The rows of R fall into 4 groups, which share some directions, and each row is roughly a mix of its group's hidden directions.
R:
[[ 21  -1   3 -11  -1  14 -13 -21   4   1]
 [ 10  -9  -3 -31  -7   2   3  -6   9   3]
 [ -5 -11  22   8   3 -17   6  10   6 -13]
 [  0  -8 -19  12   7  21   1   3  16   4]
 [ 19  10  -1  13 -12  -8  17  -5   0  13]
 [ -7   8 -28  -8  -4  11   5  13  -8   2]
 [  3  28  -2  -4 -13   5   2 -13  13  -2]
 [  0 -18  20   5 -11  -5  10 -16  -8  -6]
 [  5  -6  12  -2  -9 -23  -4  -9  19  -9]
 [  0 -15  -6   3  22   1   5 -23  -5  -7]
 [ 31 -10 -11   4  -5   2   8  -2  -5  -3]
 [  3   7   1  -2  30   0 -15  -3 -12  -3]
 [-17  -5   4  -2   5  -4 -29  -5   7   6]
 [ -5   4   8  -1   2 -11  -9  -8   9  30]
 [ -7   6  -9   5  25  -9  10  -4  17  -8]
 [ -1 -16  10   2 -25 -14   7  10   2  -1]
 [ 25  -9   6  -5  -5 -20   4 -12   4  -1]
 [ -2  -9 -11   3   8 -11  18 -15 -10 -18]
 [ 25  -4  -2  -8 -18   1  -1 -15  10  -1]
 [ -5 -14  19  11  16  -1  11  -3   9 -14]
 [-17 -17  24   3   9   3  -4   5  -6  -5]
 [ -5   8 -24  11   2   6  19   9   8  -1]
 [  7  23 -10  -9   6   7   1 -16 -15   6]
 [ -3  -5   0  28 -12  -6   0  16   9   4]
 [-13  -3   2   5  -9 -14  -7 -12  25   7]
 [ 18  21  10  18   5  -6   6  -3  -8  -2]
 [-13 -16  12 -11 -14 -10 -15 -11   5  -5]
 [ 10   2   1  24   1   0  -1  -1  24   9]
 [ 22  15  -1  -9   7  16   5  -8   9  10]
 [ 10  -3   9 -14   5  11 -23   7  13   6]
 [-11 -13   7  21   1  -3   8  23  -1   2]
 [ -7  28  -7   4   0   5 -16 -10   9  -2]
 [-20   2   9   0   0  22  -2   8  10 -15]
 [ -7  -7 -10   8  12   2 -11  14 -15  21]
 [ 14 -19   7   4  -1 -12   4 -12  17 -12]
 [  0  21 -16  12   2 -13   8  -8 -11   9]
 [ 11 -20  14  -5 -14 -10   7 -13  -9  -4]
 [ 23   8  18   8   0 -10  -6  11  -9   7]
 [  5   0  22  -7 -12  -1  -1   0  18 -18]
 [ -1  -8  13 -10  10  28  -2   5  -8  -7]
 [-13  19   6   0  -9   7  12   9  20   6]
 [  7  27  13   7   6  -8   6   4 -12  -6]
 [ 12  -6   1  -3   5  -4   0 -32  -3  -8]
 [ -1  10  16   3 -14   4  -1 -25   4  11]
 [-15   1   5 -17  -5  -4  15  -6 -19 -12]
 [ -5   8  13   0  17 -23  -7  13   0 -11]
 [-20  11 -20 -10   9  15  -6   0   5   0]
 [ -5   4  19  -3  -9   2   1  -4  20 -22]
 [  8  17  -4 -16  -4  16  -7 -10  17  -3]
 [ 18   8 -25 -10  -5   1  -4 -10  -1 -10]
 [ 10 -13  12  11  -6   1 -10  25   9   4]
 [-11 -22 -19   0 -13   7   6  -5  11   2]
 [-12  15  23  12  -4   2  -8  13   2   8]
 [  6   4  29   1   0   3  -6 -17   7  -9]
 [ 27  -5   8   9   9  -3 -17   1   2   7]
 [  0 -14   1  10   9 -14  -5  13  23  -5]
 [ -6   1   5  -5 -11 -22  -2 -14  19 -10]
 [  2  14  -9  -5 -19  10 -14  -7  -2  18]
 [-15  -2  12   5 -12   8   7 -21  16   5]
 [  3  21   4   4  -6   9  -1  -2  24  13]
 [ -6 -13  10   7 -13  -5  19  19   8   5]
 [  0   5  17  -4 -13  16  -5  -4  24  -3]
 [ 16  -1  -3  -9  13  -7   4 -21  -1 -19]
 [ 20  -6  10   5   4   4  22   5  -2  16]
 [-17   1  11   4  19   6 -16  11  10  -9]
 [-14  19  -2  11  15   8 -11  12   9  -2]
 [ -5 -12   2   9  -9 -10  15  25   0 -10]
 [ -7  17  -6  12  15  -8  10  -1 -22   3]
 [ 22  17  -3  13   7  14  10  -2  -4  -1]
 [ -6  21 -11   5   7  13   5   3 -19  10]
 [-15 -10 -13  -1   2  27   7   4   3  -6]
 [  8   3  16  -5  -2 -27 -11   8  -8  -2]
 [-14  16 -15  -3   1  24  -6  -2   0   6]
 [ 18  14  10  -8  17   8 -15   1  -9  -1]
 [ 11   8  19  -2 -13  19  11   6  -5 -11]
 [ -8 -19 -23  15   4   4   6   2  10   3]
 [ -9 -17 -28  -1   1  -4   3  -4   2  11]
 [-15  -8   9  -9  -2 -17  16   4  -3  18]
 [ -7 -22  -9  -4  10   5  -1 -19   9 -14]
 [ 20  28  -5  -2   2   0   0 -11  -6   0]
 [  3   8   6  -4 -13  -1  12 -14  16 -21]
 [ 17   0 -14   8  -6 -22  10 -12   3   5]
 [ -1  17 -18  -4 -10  15   0 -14  -1  14]
 [ -9  -4 -21 -13   2  -5  -3  -2 -14  20]
 [-27  -9 -16   8   6   8   0  -3  11  -5]
 [-21 -12  -6   2   4   7 -11  20   7  11]
 [ -8  -6 -16 -14   9  21   5  -2 -14  -6]
 [ -6  27   5   4  -4  -6   9  -7   7  18]
 [ -1  -9  21   3  15 -12  12   0  -4 -17]
 [ -1  22 -19  -5   0   8  -7  11 -15   5]
 [ -1 -16  -8  16  19   2   7 -16   5  -9]
 [  6   9 -17 -12  -3   7   1  25  11   1]
 [-16 -17  -1   2 -14   1  -3  16  12  14]
 [-11 -17  -5   2   6  16  21  -8   7 -10]
 [ 19 -16   4  -6  14  -8  -6  -8 -15  10]
 [-26  14  -5   6  -6   2  -7  11  13  -8]
 [  6   8  -4 -16   7   0  10 -25 -15  -3]
 [  3  28   0  -4  -9  -2  14 -14  -2 -10]
 [-17  -6   3   7   9   4 -29   4   7  -2]
 [-10   6  -8  -5 -19  16  -4 -16   6  15]
 [ -5  -4  16   6  23  15 -14   0  -7  -4]
 [ -8 -21   3  -1  -1 -27   6   1  10  -3]
 [ -3   2 -29  -7  18   6   4   1   5  -2]
 [ 15  18 -18  -8  -1  -4 -11  -1   7  14]
 [ 14  13  24  -8  -4   3  -7  -1  15  -8]
 [ -4 -11   0  -5 -19  -4  21  16   9  -6]
 [-19  16 -17   8  -9   1  11  -5  11  -6]
 [  9 -13 -15  18 -13 -14   4  11  -5  -4]
 [-17   4   0   7  -9  -3  11  28   4   1]
 [ 20 -11   2  14  -7 -18  12   7   7   1]
 [-21 -21 -12   0   3   2   5   8  13  -9]
 [ 10  -5 -16  14  15   3 -15   3 -16  -9]
 [-10 -11   2   6 -15   8 -13   3   0  25]
 [-11   9 -13  24  -3 -14   0   6  11   5]
 [ -7   0 -32 -12  -1   8   7   2   0   1]
 [ -6 -11 -15  -7  -8 -24  13   6  -9   5]
 [  0   1  22   2 -12   3  -7 -17  19  -4]
 [  2  -2 -16  -8  19   8 -23  -3   3   8]
 [ 20  27  -2  -8   0   8   2   5   2  -8]
 [  8  -5  -4  -2  10 -28  -2  18   1  -8]
 [  4   3  21   4 -24  10  13   2   3  -5]
 [ 14  -2   1  -5   0   4 -19 -25   3  12]
 [ 19   6   4  -4   5 -15  -9 -21  -8   8]
 [ -7  -3  -3  -5 -14  18   3 -24   6  10]
 [  3 -12 -19  -3  16   4  -1   5 -23   4]
 [-13 -12  10   6 -16   1 -16   6  17  -9]
 [ 10   9   5   4 -26  -6  17  -9   5  -6]
 [ -2 -31 -13   0  11   4   3  -8   5  -1]
 [ -4 -11  -1   6   7  -2  20  -2 -21 -16]
 [ 23 -13  -9  11  12  -2   6  -2 -12  10]
 [  1 -11  10   7 -18 -20  -2  18   6   0]
 [ 18   7   9  -6   3  -6  -9 -26   6  -3]]

In each list below, one row fits none of the groups, and each other row fits one group, some only roughly. Which row is it?
  J53: [ -3   7   7  -6 -29   4  10  10   6  13]
  J733: [ 30   5   0   4  -7  -2 -12  -2  -7  14]
  J477: [ -3  10  -9   8  -2 -13  25   7  -7  14]
  J490: [-14  -1  -9 -16  18  15 -10  11   2  -8]
  J314: [ 10  13   7  -5   5   3  18   7 -14 -21]
  J685: [  9 -13   2   1  -8  20   7   9 -22  -5]
  J776: [  3 -15  18 -16   4  -2   0 -20 -10  -2]
  J302: [ -4 -19  22   5  -1   8  -9   0 -16  10]
  J681: [-14  31  -3   6  -2  -7  -1   2  -6   5]
  J512: [ 17   2  -6  -8  21   9   9  -4 -18   0]
	J53
  J556: [ -5  -6 -11 -11  -9  -4  15   9 -14 -22]
  J427: [  5 -22 -18 -16  -6  -4   2  -3  -5  12]
  J792: [  4   7 -11   0  19  13   0 -22  10   8]
  J818: [-15   5   6 -20   2  19 -12   6 -10   3]
  J938: [ 18  -2  -2  -1   6 -26 -10   3  -9 -10]
  J348: [  3  19  15 -10 -12 -14   0 -14   4 -10]
  J830: [  8  -6 -16 -17   7  -9  18   4 -12  10]
  J468: [ 16 -12   7   8 -19  -2  -6  18  -9   5]
  J135: [ -6 -14 -23  -2   8  -8   7 -20   0   0]
  J871: [-17  13   7 -13   7  16  -9   5 -16   5]
	J938
  J910: [26 -1 -7 22  1  4  8  6 -1 -3]
  J858: [  2 -10  22  -1  -5  19  -5   5  17   4]
  J99: [  2   6   5 -25  -1  17   7 -12 -12  -8]
  J967: [ -9  15  -6  -7  -8   2  -5 -23  15   9]
  J418: [ 11  -2   7  12 -24   3  13   5  10 -12]
  J791: [-10  12  -5   4  25  11  -4  15   1  -8]
  J144: [ 10 -22 -10 -17  15  -6  -7  -1  -6   5]
  J149: [  9  -1   5  -9 -17   1  -9  24  -2  14]
  J352: [ -2 -21  -3  18 -14 -11  -2  14   8   5]
  J153: [  3 -27  14   5   4 -12   0   4  -4  13]
  J467: [ -9  -9  -3  -3  18  -6   7   8 -25  -7]
  J231: [-14  13  16  11  18   7  -9  -2  -9  -9]
  J979: [ 14   4  -9 -14  14  16 -12 -15   0  -8]
  J762: [ 11 -23  -4   0  21  -6  13  -5  -6   3]
	J762
